In the data rows, the value 128 means zero.
Here are some points, one per row:
[165 123 164  91 159 191 126 125  57 138  91 125 112 120 136 182 115 119
 136 145 114  99 103 143 146 118 121 115 106 122 121 132 101 115 128  88
 162 139 111 148 147 131 145 132 118 140 148 125 136 126 102 103 104 126
 148 165 106  96 120]
[119 124 106 132 157 120 146 150 168 142 166 144 117 135 132 119 113 104
 145 122  96 121  63 154 127 149 152 106 170 122  93 113 106 111 113 123
 117 145  92 138 139 152 118 125 135 133 105 161 103 158 101 124 130 140
 192 118 168 115 108]
[117 163  99 121 141 134 121 131  72  86 160 132 156  63 178 182 144 136
  91 111 127 104 120  93 102 117 146 146 128 122  76 132 129 100 137 146
 123 189 142 103 150  88 125 119 136 108 136 132 123 126 109 127 147 124
 133  67 101 108 102]
[104 144 106 117 109 151 128 145 152 147 145 106 155  82 174 132 106 172
 122 124 128  89 112 144 111 140 158 144 105 133 183 170 135 103 129 143
 142 129 125 137 137 212 127 211 140 110 120 126 101 120 111 136 113 127
 125 133 161 143 112]
[ 88 133 119 151 137 131 164 136 119  77 142 175 114 148 124 147 144 116
 105 138 161 156 112 105 115 108 151 133 115 126 144 135 110  92 150 114
 169  57 149  99 132 118 156 109 131 130 143 123  97 135 111 129 110 106
 101 125 161 123 113]
[135 158 112  72 130 112 159  92 106 155  96 145 122 155 166  88 121  94
  88 138 135 144 107 123 147 156  95 107 131 117  87 151 155 126 129 142
 145 130 186 144 131 137 126 154 113 113 153 139 116 121 124 211 123 102
 121 125 153 128 140]
[149 145 108  58  88 136 151 106 150  90 139 111 141 151 101 201 145 119
 158 154 125 161 146 123 133 126 143 130 134 133 151 121  97 148 170  86
  93 125 103 177 117 129 131 115 126 153 127 130 113 106  91 170 144 143
 152 107 128 149 121]
[108 114 125 138 147 131 150 142 124 132  84  93 127  82 102  90 159 129
 137 141  88 136 151 132 181 157 139 155 157 126  90 125 112 159 167 149
 165 133 135 133 146 108 134 129 160 111 111 107 153 121 122 131 117 120
 122 101 141 156 104]
[133 169 145 121 146 119 106 112 171 112 117 137 126 153  92  73 119 146
  96 116 114 138 124 175 107 118 186 143 177 154 126 112 117 130 138 126
 101 154 110 108 165 109 163 182  92 153 117 108 129 103 137 126 134 101
 129 134 103 104 145]
[127 113 152 125 132 114 116 136  94 107 142 106 126  98 164 146  86 120
 129 126 117 153 126 145 126 140 147 130  95 107 119 128 121 132 137 125
 104  65 113 124 166 178 127  84 168 135 123 150 148 113 152 125 143 126
  85 103 120 110 186]
[ 98 121 117 110 104  99 139 119 123 188 122 139 113 131 155  80 110 101
 132 120 134  87 145 116  84 136 100 138 177 118 134 184 105 128 156 104
  73 108  92  80 119 111 111 131 154 140 119  86 136 109 133 157 131 142
 131 165 100  97 111]
[103 128 129 134 137 148  81  93 155 119 151 100 124 156 145 110 121 142
  84 112  65 140 174 124 120 107 102 119  88 119  75 130 119 120 128 120
 164 144  87 131  95 143 128 156 145 171 125  91 117 134 129 121 103 160
 134  90 161 146 165]
[136 175 128 166  98 155 111 141 101 129 146 146 108 145 140 124 156 143
 125 171 159 165 149 162  93 169  90 129 145 146 128 164 140 116 118 152
 114 149 133 134 152 133  72 125 127 135 160 117 160 114 101 142 104 164
 133 153 123 141 139]
[134 140 104 116 109 132 103 120 156 135 158 149 116 128 139 135 119 113
  93 127 156 117  88 177 165 105 116 144 158 152  90 120 123 171 149 132
 151 125 150  89  87 177 143 130 127 114 157 107 151 163 106  73 134 124
 120 139  82 165 113]
[130 124 124 129 102 125 122  98 131 122 112 109 125 152 137 119 111 141
 127 128  89 148 140 102 140 144 114 146 183 173 170  64 121  91  85 152
 153 108 155 133 135 144 111 111 165 110 151 135  93 103  89 122 135 144
 115 111 110 100 106]
[111 139  93 153 128 161  84 142 138 155  98  79 141 162  81 159 133 127
 147 102 162 144 108 124 166 104 141 136 116 115 116 183 174 114  90 135
 101  99 133 120 165 107 141  88 152 120 102 132  90 147 120 149 146 148
 109 134 117 135 115]
[112 106 144 145 116 124 124 141 126 120 100 144  92 122 191 109 145 148
  74 156 124  93 120 111 140 115 129 108 140 132 165 119 172 142 106 118
 105 153 124 126 131 133 163  65  81 145 121 123 125 131  94 151 137 140
 120  67 141 134 104]
[181  92 145 163  56 112 150 127 116 116 130  86 130 144 102  91 134 171
  59 149 150 122 114 103 118 115 137 124 104 105 111 142  76 114 135 147
 130 155 137 152 151 116 110 157 153 118 140 154 122 137 146 117 175 132
 130 146 145 133 122]
[128 108 159 122 103  90 125 123 108 177 150  79 161 103 127 159 149 126
  77  98  90 166 112 142  85 136 102 127 129 121 145 120 119 160 118 126
 177 139 104 113 106 139 146 111 110  90  88 129 107 162 111 161 122 115
 147 161 113 122 135]
[116 132 119 115 128  87  95 128 166 115 144 133 127  96 134  89 138 132
 171 107 175 129 100  92 162 138 123 111  77 141 136 133 102 120 133 126
 176 152 146 126 118 137 163 139 117 108  87 105 158 100 130 147 141 144
 170 140  94  96 161]
[125 131  39 129 120 158 220 110 147 115 132 126 107  99  81 123  95 136
 105 152 105 138 135 135 111 131 131  96  81 157 150 138 135 112 132 132
 141 150 102 127 129 123 109  83 107 116 130 132 127 148 150 132 126 114
 113 129  65 116 130]
[107 149 176 121 155  78 142 125 124 109 125 100 121 121 101 104 110 161
 182 138 139 127  90 134 126  94  85 149 119 118 134 179 134 163 156 156
 105 164 146 158 115 119 111 103 111 152 164 118  85 147 131 114  99  94
 142 102 140 100 121]
[145 128 133 158 104  92  96  89 137 123 111 127 104 118  76 189 124 108
 150 123 106 108 122 119 148 119 157  85 151 115 147 145 140 139 123 116
 139 145 176 105  91 130  83 168 122 145 126 147 170 123 137 161 126 113
  93  84 119 127 115]
[170 141 126 142 140 131 169 124 209 162  98 129 175  91 164 133 149 134
 137 100 136 127 140 145  88 134 143 107  80 118 110  90 152 149 116 122
 130 121 152 131 118 114 122  89 156 156 165 117 141 103 101 115 129 119
 124 130 164  95 110]
[107 104 149  70 161 130 118 172 142 171 130 159 166 178 148 153 126 104
  99 130 141 145 163 114 109 123 147 103 147 120 143 143 121 122 138 169
 111 126 132 148 132 114  72 147  98 109 123 103 149 149 129  67 143 118
 136 104 103 120 140]
[110 145 141 131 120 151 128  95 108 146 144 119 149  50  99 103 151 121
 127 143 178 149 138 109 135 134 110 118 146 113 128 103 148 107  96 115
  90 105  99 158 117 142 144 201 115 140 161 126 147 174 120 128 123 140
 109 102 113 103 111]
[ 95 132 108 178 103 137 124 101  84 123 165 122 161 175 180  78 132  78
 151 112 134 118 131 153 124 124 176 166  83 107 153  83 148 145 119  88
 135 146 127 154 132 134 108 139 126 116 110 121 119 132 165 117 129 106
 153 114 120 118  97]
[146 109  99 184 162  64  88 140 178 105  98 135 118 115 173 167 140  99
 108 148 135 119 147 147 100 155 109 164 158 111 136 131 142 111 140 103
 169 160 123 187 129 137 137 139 125 156 115 129 104 160 150 108 133 123
 105 150  97 134 129]
[121 107 110 123 112 107 146 155 116 138 126 133 107  93  90 186 130 106
 119 146 131 102  97 130 106 112  80 124  92 150 117  72 160 141 134 148
 136 109 141 106 174  87 113 196 102 120  97 118 111  82 150 118 107 152
 146 105 158 144 155]
[137 125 120 128  99 111 138 131  87  88 118 175 131 139  68  98 127 121
 144 111  75 107 170  72 109 154 121 122 126 120 109 148 164 141 104 125
 115 120 139 123 132 143 168 134 116 132 129 124 143 132  73  87 126  96
 123 165 148 152 148]
[173 102 142 117 192 132 168 127  97 127 176 138 111 103  96 110 135 138
 130  90 151 127 123 111 135 154 156 164 162 130 154 151 129 150  77 110
 144 120 157 138 116 143 103 111 106 166 128 122  88  82 179 125 131 166
 130 115 113 159 125]
[113 135 108 139 164 134  94 137 109 196 113 157 127 119  92 114  98 164
 173 152 135 125 145 140  55 140 126 146 145  92 144  81 108 120 161 146
 148 145 138 121  94 123 162 124 105 133 119 140 142 138 107 157 147 128
 122 102 128 174 141]
[132 118 100 173 166 120 180 126 116 146 127 117 142 157 185 124 146 111
 178 120  91 156 146 124 135  69 137 134 142 143 145 153 119 147 160 155
 109 140 137 113 116 144 163 186 111 131 134 166 134 123 130 127 123 176
 141 142 110 122 151]
[130 110 131 127 105 130 110 176 154 115 134 145 111 153 141 138 119 135
 157 120 116 123 165 121 150 143 158 110 136 112 121 103 135 143 139 137
 148 121  82  88 121 116 127 159 108 112 200 126  87 135 186 184 138 120
 154 171 127 132 113]
Along one direction, these points spread out more than along any other. Take the direction at right angles to it along which they spread out most. Go by this last direction. For each point below, how far along it does it lie, from 0 to 99? The average is 50, and the first point in the table lies past the average. One standard deviation of the points above along it is 16.
[132 118 100 173 166 120 180 126 116 146 127 117 142 157 185 124 146 111
 178 120  91 156 146 124 135  69 137 134 142 143 145 153 119 147 160 155
 109 140 137 113 116 144 163 186 111 131 134 166 134 123 130 127 123 176
 141 142 110 122 151] 47
[134 140 104 116 109 132 103 120 156 135 158 149 116 128 139 135 119 113
  93 127 156 117  88 177 165 105 116 144 158 152  90 120 123 171 149 132
 151 125 150  89  87 177 143 130 127 114 157 107 151 163 106  73 134 124
 120 139  82 165 113] 57
[107 149 176 121 155  78 142 125 124 109 125 100 121 121 101 104 110 161
 182 138 139 127  90 134 126  94  85 149 119 118 134 179 134 163 156 156
 105 164 146 158 115 119 111 103 111 152 164 118  85 147 131 114  99  94
 142 102 140 100 121] 31
[ 88 133 119 151 137 131 164 136 119  77 142 175 114 148 124 147 144 116
 105 138 161 156 112 105 115 108 151 133 115 126 144 135 110  92 150 114
 169  57 149  99 132 118 156 109 131 130 143 123  97 135 111 129 110 106
 101 125 161 123 113] 53
[112 106 144 145 116 124 124 141 126 120 100 144  92 122 191 109 145 148
  74 156 124  93 120 111 140 115 129 108 140 132 165 119 172 142 106 118
 105 153 124 126 131 133 163  65  81 145 121 123 125 131  94 151 137 140
 120  67 141 134 104] 61
[ 98 121 117 110 104  99 139 119 123 188 122 139 113 131 155  80 110 101
 132 120 134  87 145 116  84 136 100 138 177 118 134 184 105 128 156 104
  73 108  92  80 119 111 111 131 154 140 119  86 136 109 133 157 131 142
 131 165 100  97 111] 25
[181  92 145 163  56 112 150 127 116 116 130  86 130 144 102  91 134 171
  59 149 150 122 114 103 118 115 137 124 104 105 111 142  76 114 135 147
 130 155 137 152 151 116 110 157 153 118 140 154 122 137 146 117 175 132
 130 146 145 133 122] 54
[133 169 145 121 146 119 106 112 171 112 117 137 126 153  92  73 119 146
  96 116 114 138 124 175 107 118 186 143 177 154 126 112 117 130 138 126
 101 154 110 108 165 109 163 182  92 153 117 108 129 103 137 126 134 101
 129 134 103 104 145] 31
[127 113 152 125 132 114 116 136  94 107 142 106 126  98 164 146  86 120
 129 126 117 153 126 145 126 140 147 130  95 107 119 128 121 132 137 125
 104  65 113 124 166 178 127  84 168 135 123 150 148 113 152 125 143 126
  85 103 120 110 186] 68
[108 114 125 138 147 131 150 142 124 132  84  93 127  82 102  90 159 129
 137 141  88 136 151 132 181 157 139 155 157 126  90 125 112 159 167 149
 165 133 135 133 146 108 134 129 160 111 111 107 153 121 122 131 117 120
 122 101 141 156 104] 42
[116 132 119 115 128  87  95 128 166 115 144 133 127  96 134  89 138 132
 171 107 175 129 100  92 162 138 123 111  77 141 136 133 102 120 133 126
 176 152 146 126 118 137 163 139 117 108  87 105 158 100 130 147 141 144
 170 140  94  96 161] 55
